rotation ticks, each row followed by its count of ticks:
The counts run from 0 to 302.
[119 136 123 150 174 114  56 157  93 145 125 117 172 104 118 114 111  91
 159 144 145  90  99 124 104 127 162 114 136 152 130 103 135  78 157 131
 165 161 159 139  98 110]
221
[122 114 137  89 118 167 157 136 118 111 209  98  88 129 130 157 142 165
 123  94 167 170 111 136 167 116 123 124 129 115 151 185 107 105 104 107
  86 111 133 137 132 142]
102
[119 117 111 163 120 135 130 157 113 147 139  92 107 100 137 120  94 102
 115 169  83 119 130 125 126  69  80 138  90 106 173 151 137 117 192 163
 120 119 184 110 141 119]
299
[148 117 139 153 151 138 159 151 150 110 119 145 146  88 132 160 120 119
  90 158  76 117 138 175 157 103  67 133  87 127 158 122 194 132 171 130
 127 145 146 125 138 103]
1
[147 115 141 139 165  62 115 136 122 129 120 128 179 121 164 138 116 127
 112 127  97 100 129 131 120 177 156  94  65 139  76  88 135 103 155 117
 147 154 132 169 113 150]
80
[125  91 117 138 113 100 121  63 120 150 179 130  96 161 149 161  89 159
  94  98 133 116 131 139  78 123 143 136 131 123  92 168 125 126 165 186
  97 148 135 160 142 147]
87
[165 133 141 170 178 111 143 156 167 131  84 164 169  88 146 157 118 106
  94 147  93 147 144 155 156 131  84 128  90 134 143 136 147 121 141 110
 123 145 148 135 129  98]
0
[ 87  79 115 109 102  84 120 186 159 109 107 145 185 150 157 104 128 112
 175  95 126 133 126 140 145 171 157 131 104 123 144 115  92 118  99 149
  99 161 140 140 123 159]
191
[104 110  83  65 106 118 153 144 168 127 171 145 100 166 119 123 103 129
 143  73 137 173  98 197 119 146  88 177 151 135 125 156 150 142 147 117
 122 145 147 141 147 137]
258
[113  90 136 119  89 136 128 123 164 121 147 147 148 133 136 146 149 116
 131  39 151 173 162 145 127  94 158 116 158 143 178 122 133 100 114 154
 134 150  91 115 147 145]
197
[148 167 121 106 161 100 120 127 126 113 102  56 124 114 141 173 129 148
 109 116 117 147  97 108 151 142 142  76  81 157 164 121 106 149 153 162
 136  71 144 100 122 111]
170
[104 114 131 139 177  73  89 139 153 112 146 130 167 122 150 139  75 149
 109 135 131  86 118 113  92 158 166 138  81 152 139 123 132  92 150 148
 146 136 147 174 118 118]
15
[151 109 145 108 169 139 158 150 123 133 149 177 142 101 169 180 124 129
  84 112 110 151 146 174 101  75 120 128 137  94 121 157 126 150 115  90
 114 137 107 129 139 106]
71
[143 107 148 135 138 120 149 145  90 103 129 125 112 142 159 147 138 157
 184  93 191 172 103 144 156 150 143  81  98 116 181 126  91  78 153 147
 142 116 128 116 119 155]
100
[ 96 153 168  72 125 130 145 140 107  91 140 128 119 129 110 188  81 133
 117  88 167 119 116 154  92 130 149 186 160 138 148 158 135 132 136 145
 106 122 108 148 141  92]
182
[125 120  87 103 119 122 124 125 141 118  97 130 147 178 135 147 126 138
 134  73 150 171 102 143 108 170 142 111 137 164 172 110 109 117 151 183
 183 125 102 106 119 109]
261
[156 109 131 138 175 146 155 152 127 117 124 183 139 106 173 194 139 126
 132  99 133 139 122 176 135 101 127 120 149 102  95 138  96 141  74  94
 121 154 135  87 125 106]
70
[127 145 154 118 109 142 136 134 117 109 147  76  67 126 123 137 159 109
 120  80 177 102 132 129 168 132 140  95 168 105  93 160 119 130  84  78
 109 112 126 112 163 143]
38
[125 161 121 135  64  84 124 173 103 135  93 109  97 137 101 103 106  91
 142 144 115 105 146 109 117 172 121 137 109  99 109  91 144 138 133 138
 133 138 150 116 177 128]
48
[160 130 126 193  85 153 120 147 152 109  91 129 129 122 116 104 142 124
 100 147  88  76 193  97 128 134 114  93 118 122 161 123 158 116  88 136
 129 136 144 105 179 136]
204
[103 110  78 102  94 139 121 138 158 133 156 123 152 159 108 136 132 163
  84  82 145 183 132 115 113 136 121 139 134 156 175 181 111 120  84 176
  97 144 102 137 137 129]
263
[159 189 157 134 103 106 114 139 115 137  61 120 109 117  95 137 120  89
 127 130 160 111 133  99 113 184 143 130 151 138 142 144 122 146  64 112
 136 122 137 124 152  93]
44
[121 162 166 113 107  78 137 104 113 126 127  94 106 150 109 187  85 132
  49 115 122 111 136 119 108 145 123 166  81 150 129 146 139 142 140 146
 108 144 101 168 162 118]
248
[143 111 133 167 145 106  99 112 122 166  81 135 111 135 166  94 112 128
 159 129 117 136 105 149 148 162 104 111  93 106  93 165  87 113 151 125
 105 160 164 127 105 132]
160
[114 160 165 131 131 113 152 144 136  98 159 125  91 141 116 157  93 139
 126 103 151 114 109 147 179 141 151 144  70 146 121 100 150  79 160 126
 107 154 141 152 167 165]
177
[134 143 125 174 180 140 121 180 163 142  97 156 163 118 144 140 111  90
 122 118 114 124 102 169 158  95 118 143 113 140 140  94 130 109 130 101
 155 161 140  95 133 104]
65
[147 108 133 132 137 133 110 111  97 184 104 125 133 119 163 148 116 151
 143 129 132 174 111 124 106  97 144 116 110 113 137 186  49 133  99 153
 107 126 135  99  90  95]
231
[143 125 127  93 108 151 122 167 110  88 133 122 141  89 131 134 135 131
  75 158 103  97 184 135  91 128 151  97 159  89 140 169 152 165 116 132
 118 103 101 134 167  83]
279
[122 124 123  63  80 114 128 133 186 171 141 119 145 123 106 116 120  90
 121 100 102 174 155 126  94 125 127 151 163 152 164 147 150 163 100 124
 112 111 148 139 134 104]
122
[146 127 112 132  98 143  74  77 123 203 179 105 118 135  96 139 101 132
  81 131  80 116 141 125  78 125 154 116 112 129  85 154 126 112 129 128
  98 149 123 150 117 114]
153
[172 122 127 103 158 103 135 108 143 116 192 153 147 124 138 204 110 173
 121 101 133 129 123 113  82 143 170  99 122 159 146 111 133 122 104 156
 151 107 167 139  98 131]
10
[180 100 117 180 117 136 167 140 102  94 109 147 130 136 166 162 147 145
 124 134 103  88 156 150 154 156  92  82 101 102 123 100 137 145 131 153
 125 133 166 121 127 151]
3
[112  98 136 116 162 101 102  89 123 134 159 139 109 110 158 176 108 154
 122  88 149 113 114 157  82 118 164 134 141 157  87 147 136 118 173 185
 124 160 131 148 123 132]
86
[112 165 129 131 175  97 134 174 107  80 110  77 125 125 140 142 131 126
  94 112 176  79  82 119 192 170 114 113 108 127 128 127 107 114 139 101
 123 105 160 144 144 132]
175
[142 113 117 202  96 132 126 171  90 137 118 108 124 128 127 112 119 113
 157 180  97 121 121 115 132 120  86 106  90  98 172 117 115 110 172 153
 142 115 173  90 130 129]
300
[110  82 156 122 140  71 109 169 125 133 153 132 160  86 165 118 146 109
 159 105 152 101 154 116  98 139 191 109 144 125 104 115 146 113 143 157
 131 158 165 152 127 157]
287
[108 126 119 165 138 113 104 166 129 159 108 117 204 124 121 139 135  91
  93  98 128 153 122 101 101 102 143 129 126 157 177 108 105 109 115 175
 163 155 107 105 130 109]
60
[137 120 155  99 124 141 135 137 111 149 156 110 133  92 127 137 163 126
 132 137 107 126 118 169 200 106  80 115  79 148 153 142 125 117 109  90
  76 157 144 145  88 146]
238
[113 118 130 146 155 124 121 156 150 159 139 108 121  67 117 131  85 105
 123 159  89 148 117 119 116  69  96 165 102 130 169 173 149 113 170 139
 119 135 186 117 134  88]
298
[138 108 137 111 157 128 127 122 130 140 138 141  96 119 170 122 113 121
 155 112 118 148 105 210 149  83  99 146 108 127 124 174 142 133 198 134
 101 134 169 143 118 134]
162
[108 115 103 105  99  95 137 154 106  89  97 120 122 173 134 126 115 132
 151 114 145  83  91 147 119 198  93 145 114 112 108 109 111 151 131 176
 134 154 160 123 144 155]
255
[ 89  79 110 130  84 104 120 170 176 152 143 124 155 116 136 100 148 100
 118  94 127 138 155  95 146 120 103 151 111 136 145 144 147 104  86 129
 101 172 163 142 161 158]
127
[146 185 149 148  73 168 112 124 113 120 138  92 110 154  86 129 122 125
  94 128 133  88 144  98 155 160 141 114 105 128 183 154 129 103  89 110
 101 107 121 152 139 124]
108
[109  98 114 133  74 170 124 100 162 125 151 118 129 137 116 146 155 129
 106  60 127 149 171 133 133  97 135 113 161 130 157 160 146 131  81 151
 108 151 119 116 157 136]
198
[138 144 176 139 165  83 136 135  99 114 128  91 114 125 156 179 136 105
 142  85 143 137  99 159 181 147 132  86  90 126  95  89 109 105 167  83
 142 132 118 127 114 141]
241
[142 123 101 108 113 114 103 130 137 170 207 125 143  92  92 125 104 122
 100 154  90 120 136  87  70 125 143 123 120 148 107 123 157 104  88 133
 122 138 169 149 126 130]
218
[147 107 140 149 120 127 149 183 124  94 129 147 117  85 146 123 122 104
 108 138 106 101 173 153 135 112 100 121 125  90 122 129 185 125 149  99
 135 160 131 129 203 121]
208
[140 122 122 110 173 112  94 133  77 136 148 114 165 127 152 161 133 119
 121  99 134  94 108 157  84 124 186  98 166 122  75 113  99 142 134 125
 165 123 116 121  87 113]
150
[126 116 124 158 170 103 101 116 138 164 133 119 127 125 156 121 107  86
 141 101 158 132 128 117  81 118 168 104 208 114  87 154 118 130 146 119
 150  98 186 125 102 118]
291
[120 111  73  88  91 134 144 152 132 106 159 113 122 194 131 116 111 125
 113  82 142 147  95 162 106 144  94 147 173 125 142 146 140 170 160 127
 132  99 142 145 140 130]
259
